(in the rows, 128 means zero)
The rows of Y fall into 3 groups and each row is roughly a mix of its group's hidden directions, except one row that fits no group.
Y, 78 rows:
[[ 97 161 162 126 111 100 115 149 113 118]
 [142 136  75 130 152 165 116 126 131 135]
 [157 154 163 137 118 108 104 151 114 152]
 [112 111 108 127 104 148 168 138 166 136]
 [120 129  99 110 167 142 100 102 104 116]
 [170  89 112 135 160 115 138 125 145 129]
 [ 85 166 116 113 120 132 117 154 106 114]
 [170  83 118 138 153 117 142 117 141 126]
 [169 125 125 136 137 104 107 171 108 132]
 [167 100 134 131 163 141 147  96 128 132]
 [ 96 122 103 100 117 156 137  95 137 105]
 [139  77 148 128 111 109 155 112 148 129]
 [115 105  91 117 163 134 151 110 152 111]
 [115 166 169 131 147 104 117 137 104 116]
 [ 89 151 105 126 113 112  96 157 136 115]
 [ 77 145 102 108 118 153 125 129 123 108]
 [161 105 112 146 136 104 124 173 110 121]
 [117 122  94 114 115 165 164 112 147 113]
 [ 75 158 111 110 114 148 121 133 121 115]
 [118 115 112 134 105 144 171 147 167 140]
 [ 96 111  88 112 143 146 145 110 141 103]
 [ 78 145  99 106 120 152 124 129 125 108]
 [125 100 104 105 126 144 117  83 108 106]
 [179 103 150 149 140 105 136 122 135 144]
 [ 71 144 116 115 117 148 140 114 121 108]
 [133 153 183 133 148 111 136 126 101 125]
 [177 124 131 136 152  98 115 157 124 140]
 [168 106 110 140 143 105 118 168 115 123]
 [152  84 114 130 161 122 135 101 149 122]
 [142 171 149 148 145 119 110 153 104 148]
 [151 140 150 157 139 104 125 169 131 155]
 [171  97 116 156 131 122 142 151 129 154]
 [141  75 143 126 111 113 155 110 149 130]
 [132 154 153 151 121 114 145 171 151 148]
 [147 144 162 147 142  95 101 151 111 143]
 [140  96 161 140  87  99 130 135 132 142]
 [166  97 123 128 160 147 143  95 132 133]
 [100 123  95 110 162 137 149 106 149 110]
 [ 96 108 108 105 101 151 150 107 151 116]
 [149 137 182 147 111 114 133 112 121 150]
 [167 138 141 156 110 125 162 157 139 138]
 [150 152 153 140 155 104  95 139 100 133]
 [104 172 151 108 110 147 108 109 130 144]
 [ 97 118 114  96 121 144 116  86 121 103]
 [116 118  73 115 146 135 118 159 135 111]
 [175  92 136 144 150 110 143 117 141 135]
 [155 153 125 150 179 142 137 130 112 139]
 [ 91 138 131 107 123 101  87 129 131  99]
 [177 122 130 140 149  99 116 159 123 140]
 [166  83 134 138 132 132 141  97 148 135]
 [165 138 174 142 136 101 130 121 125 151]
 [151  95  87 122 131 160 135 106 144 137]
 [112 177 124 118 107 154 111 146 103 134]
 [117 135 102 109 165 143 101 100 105 110]
 [ 79 134 126 117 100 157 139 102 126 116]
 [109 153 142 118  83 149  99 139 106 132]
 [167 138 143 158 117 121 157 162 138 142]
 [178 127 156 144 141  98 124 139 125 148]
 [106 172 100 120 124 147  96 147 116 125]
 [139  84 129 116  87 137 152 111 144 137]
 [ 89 152 146 118 105 100 103 148 123 113]
 [164 105 156 151 116  97 118 145 116 148]
 [169 104 124 143 161 145 155 109 130 142]
 [167 147 126 154 165 122 123 156 115 143]
 [ 91 160 129 129  95 114 112 162 124 125]
 [ 79 141 127  96 119 140 120 100 135 106]
 [108 148 173 136 133  87 124 144 117 115]
 [163  85 133 129 145 136 153  97 137 134]
 [120  92 109 115  76 133 136 126 151 132]
 [ 82 134 126 114 104 158 138  97 124 112]
 [102 104 114 118  93 144 160 124 162 128]
 [ 85 155 135  99 128 135 111 101 124 102]
 [105 108  82 114 103 128 105 132 154 118]
 [ 92 147 147 116 115 149 141  83 142 132]
 [ 89 116 119  95 112 141 121  91 131 106]
 [ 78 147  99 109 118 153 121 132 126 111]
 [146  82  94 123 119 146 138 109 153 134]
 [ 95 107 105  98 131 142 110  90 122 112]]

Here is one row of each group, with its name. Which group are the others in?
[123  97  77 120 108 141 120 126 158 128]
(10)
[164 153 138 152 161 115 115 153 108 140]
(119)
[180 121 155 145 138 100 123 138 126 149]
(80)

[102 171 154 121  95 138 108 132 114 140]
(80)
[138 149  78 135 149 165 117 136 126 138]
(10)
[137  78 106 138 108 133 153 137 149 149]
(119)
[112 110  74 118 113 135 106 131 155 121]
(10)
[117 143 112 108 163 137  96 100 101 109]
(119)
[154  83 129 136 127 140 143  91 153 133]
(80)
